In the rows, zero is written as 128.
Turns, then the turns between two rows, first turn first; the first pair answered
J545 (before -> after):
[ 90 141  89 122 129 103 127 146 109 133 138 136 118 111 147 122 125 141
 131 156 123 101 130 120 166 131 110 118 164] -> [ 94 146  93 123 121  98 120 145 115 134 130 139 106 102 157 131 116 141
 141 160 128 106 122 118 152 120 106 119 168]
[144 115 115 136 131 118 137 123 124 106 167  97 166 194 105 141 139 129
  94 119 107 138 103 103 138 144 149 133 133] -> [139 119 108 132 137 120 140 133 124  93 171  95 158 196  93 137 135 130
 103 144 103 123 102 113 124 136 154 124 143]
[ 98 160 142 140  93  99 122 146 124 151 102 142 120  91 160 108 126 164
 170 162 159 118 166 148 125 128 129 123 112] -> [ 99 151 155 143  92  98 122 139 129 158  98 139 125  84 166 112 128 161
 163 142 166 130 159 143 140 132 124 132 107]
J929 (before -> after):
[129 159 112 154 100 123 138 115 139 137 132 109 155 160 125 167 113 114
 130 146 129 126 134  95 111  83 124 111 101] -> [119 145 101 154 113 110 135 132 125 133 148 106 160 162 117 136 116 123
 139 164 132 106 168 104 132  94 124 117 102]
[ 97 105 116  94 147 139  77 138 103 130 131 173 159 125 138  63 102 127
 100 123 111 113 148 144 118 123 110 135 181] -> [104 108 163  98 116 127  67 127 118 168  95 170 150  97 167  91 102 136
 100 100 140 144 126 134 121 133 103 148 152]
[105 155  89 125 146 117 113 143 133 131 105 158 123 124 142 115 144 116
 116 116 148 131 164  83 154 147 156 115 135] -> [118 164 106 124 136 125 118 132 142 132  91 157 116 124 154 142 142 105
 108 110 144 149 132  77 138 139 151 121 139]
J502 (before -> after):
[141 112 143 144 136 116 152 105 134 128 115 107 145 137 118 140 140  96
 102  93 124 155 114  85 137 140 148 140 117] -> [132 109 165 142 128 109 144 105 134 141 108 109 149 119 129 139 144 108
 111  90 140 155 122  94 144 149 139 144 104]
[125 108  77 112 142 149 140 105 112 135 150 109 132 124 102 134 164 127
 150 153  76  96 126 103 130 121 122  99 130] -> [119  98  87 113 137 135 134 116 102 150 150 104 136 107 106 111 171 128
 144 142  83  99 148 100 150 138 123 106 120]
[132 135 139 146 118 140 118 107 141 132 107 123 128 129 123 181 139 102
 151 115 115 127  90 120 102 115 121 139 129] -> [139 127 127 141 125 143 129 103 140 124 117 113 140 145 110 178 143 100
 139 110 109 127  99 114 118 121 126 134 127]
J424 (before -> after):
[161 157 132 123 131 134 163 136 164 105 111 103  76 160 132 139 105 134
 155 127 108 106  69  79 107  70 137 112 145] -> [157 140 102 121 148 125 169 154 154  91 130  96  89 174 100 102 110 140
 157 147 104  82 106  84 135  90 148 118 144]
[124 138 158 129 130 112 121 136 135 140 129 117 128  87 148  94 137 148
 129 123 186 106 141 121 180 108 113 146 112] -> [132 155 170 129 116 116 121 125 144 138 115 118 115  85 158 119 142 143
 126 124 194 116 122 112 169  96 120 139 114]
[131  52 149 136 144 113  49 127  74 178  72 129 137 105  86  45 119 104
 140  88 116  83 177 136 131 179  74 129 122] -> [140  76 187 139 121 130  43 112  84 192  45 138 114  87 126  98 117 102
 135  66 123 117 122 126  99 151  65 134 129]
Then:
Between the rows of a pair lie 2 to 3 turns.
[146 168  97 128  98 147 137 144 160  90 105 156  79 124 110 175 122 122
 183 201 129  92 102 150 100  93 147 126 166] -> [148 104  99 123 127 107 142 161 139 119 139 107 142 127  87 105 161 121
 150 144 153  99 188 129 225 168 142 150 101]
J502 J502 J502
[144 125  83 135 173 120 128  61 107 102 139 123 169 176 124 108 132  91
 130 135  85 114  79 123 121 108 130 146 114] -> [128 145 133 145 143 116 106  64 121 131  97 143 144 126 178 143 118  99
 148 131 118 127  47 131  94  87 121 152 112]
J929 J502 J929
[132 117 120 116 104 118 150 140 135 110 147  99 138 135  91 114 147 125
 138 156 141 116 173 109 173 158 158 123 111] -> [120 130 126 114  96 116 136 153 135 113 134 106 122 114 102 110 138 140
 153 173 150 105 180 121 159 151 157 123 116]
J545 J502
[141 146 130 151 110 162 144  94 137 114 120 149 122 142 132 199 131 111
 101 101 126 155  42 105  89 117 144 131 163] -> [109 129 176 157  94 109 117 120 126 174  98 150 121  70 176 156 141 139
 127  80 173 161 106 109 147 146 133 156 107]
J929 J502 J929
[ 86 116 144 140 144 110 116 113  75 163 124 120 185 110 135  97 150 132
  94  60 159 126 166 123 206 217  92 161  74] -> [107 109  94 135 168 146 135 101  65 124 163 117 204 162 101 102 153 111
  61  64 116 111 140 118 193 209  95 152 108]
J929 J545 J929
[175 154 131 140 109 128 151 120 164 121 118 102 123 142 108 177 144 114
 115 121 132 152  87 112 130 128 138 114 118] -> [129 130 133 135 122  90 126 165 132 147 120 112 125  98 121 106 140 147
 156 144 160 110 168 143 174 147 130 120 104]
J929 J502 J502
[149 132  87 126 153 154 123 147 128 106 140 121 120 173  68 139 107 134
 154 179 107 121 133 116  72  92 166 126 165] -> [132  93 105 132 153 117 117 162 120 134 149 101 154 152  76  87 132 144
 137 140 136 127 197 110 154 142 159 145 110]
J502 J502
[136 147 134 150 128 173 182 122 178 146  90 105 175 184  62 166 128  84
  82 106  91 160  47  70  77 121 130 137 139] -> [ 65 121 117 139 150 105 141 207 137 177 105 125 162 114  75  35 108 133
 155 191 127  84 203 134 142 145 132 139 113]
J929 J502 J545
